Questions about the array below. Counting starts at 0.
1) The entry in the top-right corner?
2) The entry at row 0, column 2?
3) The top-left entry?
4) The entry in the bottom-left corner?
[[137 130 116 123]
 [133 130 112 126]
 [136 129 130 124]
 [137 130 119 123]
 [124 127 127 121]
 [121 127 127 131]
 [121 127 104 131]
 [127 130 109 129]
 [118 126 130 132]
 [119 126 131 132]
 [139 130 129 122]
 [134 130 111 126]]
1) 123
2) 116
3) 137
4) 134

a =
[[140 100 144 140]
 [133 117 134 134]
 [123 142 120 121]
 [127 128 130 125]
 [132 118 134 131]
 [131 120 132 130]
 [120 148 116 122]
 [128 128 128 129]
 [133 118 131 135]
 [116 154 115 112]
 [130 123 130 131]]
The 1st entry in reading order is 140
The bottom-right entry -> 131
The second smallest entry?
Answer: 112
The entry directly below the largest entry?
Answer: 123
The entry just right of the largest entry?
Answer: 115
The minimum is 100
The largest entry in the last column -> 140
The third entry on the main diagonal?
Answer: 120
The 3rd largest entry?
Answer: 144
The 5th entry, reading row by row is 133
The entry just left of 148 -> 120
The entry just left of 125 is 130
The second entry on the diagonal from the top-right corner?
Answer: 134
The 2nd-last entry, reading row by row -> 130

W =
[[110 118 119 143 153 130 114]
 [120 102 136 122 151 149 106]
 [138 108 136 118 118 112 129]
 [133 138 131 123 126 137 118]
 [132 117 140 143 119 122 130]]
Counting starts at 0.
Find the entry at row 0, column 2.
119
Find the entry just right of the largest entry.
130
The entry directly below the centre entry: 123
Find the entry in row 0 and column 1.
118
Find the entry at row 2, column 2.
136
Find the top-right entry.
114
The bottom-right entry: 130
The bottom entry of the column that holds the largest entry -> 119
Find the entry just right of the smallest entry.
136
Find the entry in the top-left corner.
110
Find the entry directly above the centre entry.
122
Find the entry in the bottom-left corner.
132

[[103 137 145 155 150 106 149 138 153 104 124 144]
 [103 141 114 154 154 104 139 137 149 111 130 137]]
Counting starts at 0.
The bottom-right entry: 137
The entry at row 0, column 1: 137
Which number is the bottom-left entry?
A: 103
The entry just left of 138 is 149
The entry directly below 145: 114
Which number is the entry at row 0, column 0?
A: 103
Which number is the entry in row 0 and column 2?
A: 145

A =
[[153 119 144 105 117 148 143]
 [152 120 143 117 113 148 155]
 [144 152 140 137 109 111 113]
 [151 120 104 133 133 139 153]
 [106 143 147 123 116 112 105]]
Indices start at 0.
Read off the entry at row 1, column 0.
Answer: 152
The entry in the bottom-right corner -> 105
Read off the entry directly above 123.
Answer: 133
Read off the entry in row 1 and column 1.
Answer: 120
Read off the entry just right of 151.
Answer: 120
The centre entry: 137
Read off the entry in the top-right corner.
Answer: 143
The entry just left of the centre entry: 140
The minimum is 104
The entry in row 0 and column 0 is 153
Read off the entry in row 0 and column 1.
Answer: 119
Read off the entry just left of 140.
Answer: 152
The entry just right of 109 -> 111

M =
[[137 138 133 145 142 109 126 110 153 129 116 150]
 [137 137 133 144 139 109 127 112 152 127 116 151]
 [138 136 133 142 138 109 127 113 150 127 117 151]
 [135 133 131 139 131 113 128 117 143 127 120 149]
 [137 139 132 147 143 110 125 110 155 132 115 148]
 [134 133 131 138 131 114 128 117 142 127 121 149]
 [136 136 133 141 135 110 127 115 148 127 117 151]
 [135 134 132 139 133 113 128 116 145 126 120 150]
 [136 135 132 140 134 111 128 115 146 126 119 151]]
Which number is the entry in the top-left corner?
Answer: 137
Which number is the fourth entry, reading row by row?
Answer: 145
The fifth entry from the end, reading row by row: 115
The largest entry in the last row -> 151
Which number is the top-right entry?
Answer: 150
The last entry in the row that holds the largest entry -> 148
Which number is the smallest entry in the first row?
Answer: 109
Which number is the second entry on the main diagonal?
Answer: 137
Which number is the top entry of the column that holds the largest entry?
Answer: 153
Which number is the third largest entry?
Answer: 152
Which number is the bottom entry of the column that holds the largest entry?
Answer: 146
The entry just left of 114: 131
The 2nd entry in reading order -> 138
The largest entry in the first column: 138
The bottom-left entry is 136
The entry directly above 141 is 138
The smallest entry in the last row is 111
The third entry in reading order is 133

123	151	126	140	141	157	118	144	122
125	116	135	121	121	113	142	118	139
132	141	120	135	139	143	111	141	116
Rows and columns are numbered from 0.
Read off the smallest entry.
A: 111
Read off the entry directly above the smallest entry.
A: 142
The top entry of the column that holds the smallest entry: 118
The entry at row 0, column 2: 126
The bottom-right entry is 116
Read off the entry directly below 157.
A: 113
The entry in the top-left corner: 123
Read off the entry just right of 140.
A: 141

Questions about the grid below. Counting starts at 0.
1) What is the entry in the bottom-right corner?
2) What is the top-right entry?
3) What is the entry at row 0, column 2?
4) What is the entry directly below the smallest entry?
5) What is the entry in row 1 and column 0?
6) What is the entry at row 2, column 0?
7) What is the bottom-left entry?
8) What is the top-left entry?
[[124 155 134 120 134 114 112 117 136 123]
 [135 113 122 155 115 125 135 116 136 123]
 [121 146 135 101 141 131 120 138 121 131]
 [131 140 130 144 123 112 120 106 143 120]
 [134 102 120 147 118 137 143 131 126 130]
 [135 116 123 155 116 123 134 113 137 123]
 [123 127 130 104 138 140 130 149 115 135]
 [135 108 121 154 116 128 137 118 134 125]
 [135 117 123 156 116 121 132 112 139 123]
 [135 119 123 155 116 120 132 111 139 122]
 [125 156 135 117 134 115 112 119 135 123]]
1) 123
2) 123
3) 134
4) 144
5) 135
6) 121
7) 125
8) 124

(151, 151, 147, 132, 147, 153, 120, 148, 131, 153, 135, 146, 144)
Read off the 3rd entry from the left.
A: 147
The third entry from the right -> 135
The 1st entry -> 151
Read off the second entry from the right.
A: 146
Read off the second entry from the left.
A: 151
Read off the entry just right of 131.
A: 153

[136 125 122 114 140 132 121 143 133 132 109 102 156 130 133]
Which number is the minimum?
Answer: 102
Which number is the entry just left of the centre entry?
Answer: 121

[[147 103 132 126 110 113 147 105 110 104 145 123]
 [143 103 125 127 107 109 142 102 107 106 143 129]
 [107 144 123 135 141 147 105 147 146 142 107 137]
 [106 136 103 140 124 128 105 128 127 140 109 155]
 [107 145 124 135 143 148 107 148 147 143 107 137]
 [129 113 109 135 107 109 129 105 107 119 130 147]
 [148 103 134 125 111 114 147 106 112 104 146 121]
 [144 103 127 127 107 110 144 103 108 105 144 128]
 [123 136 143 128 145 151 122 149 150 131 119 117]
 [144 103 126 127 107 110 143 103 108 106 143 128]
 [109 145 126 135 144 149 108 149 148 142 107 135]
 [147 103 133 125 111 114 146 106 111 104 145 121]
 [139 105 119 130 105 108 139 101 105 109 140 135]
 [147 103 134 124 111 114 147 106 112 103 146 120]]
Indices start at 0.
The entry at row 0, column 0: 147
The entry at row 0, column 1: 103
The entry just left of the smallest entry: 139
Find the entry directly below the smallest entry.
Answer: 106
Find the entry at row 2, column 2.
Answer: 123
The bottom-right entry: 120
Find the entry directly below the largest entry.
Answer: 137
Find the entry in row 0 and column 2.
Answer: 132
The top entry of the column that holds the smallest entry is 105
Find the entry at row 2, column 0.
Answer: 107
Find the entry in the top-right corner.
Answer: 123
The entry at row 1, column 0 is 143
Find the entry just left of the largest entry.
Answer: 109
The entry in row 1 and column 2: 125
Find the entry in row 1 and column 1.
Answer: 103
Find the bottom-left entry.
Answer: 147
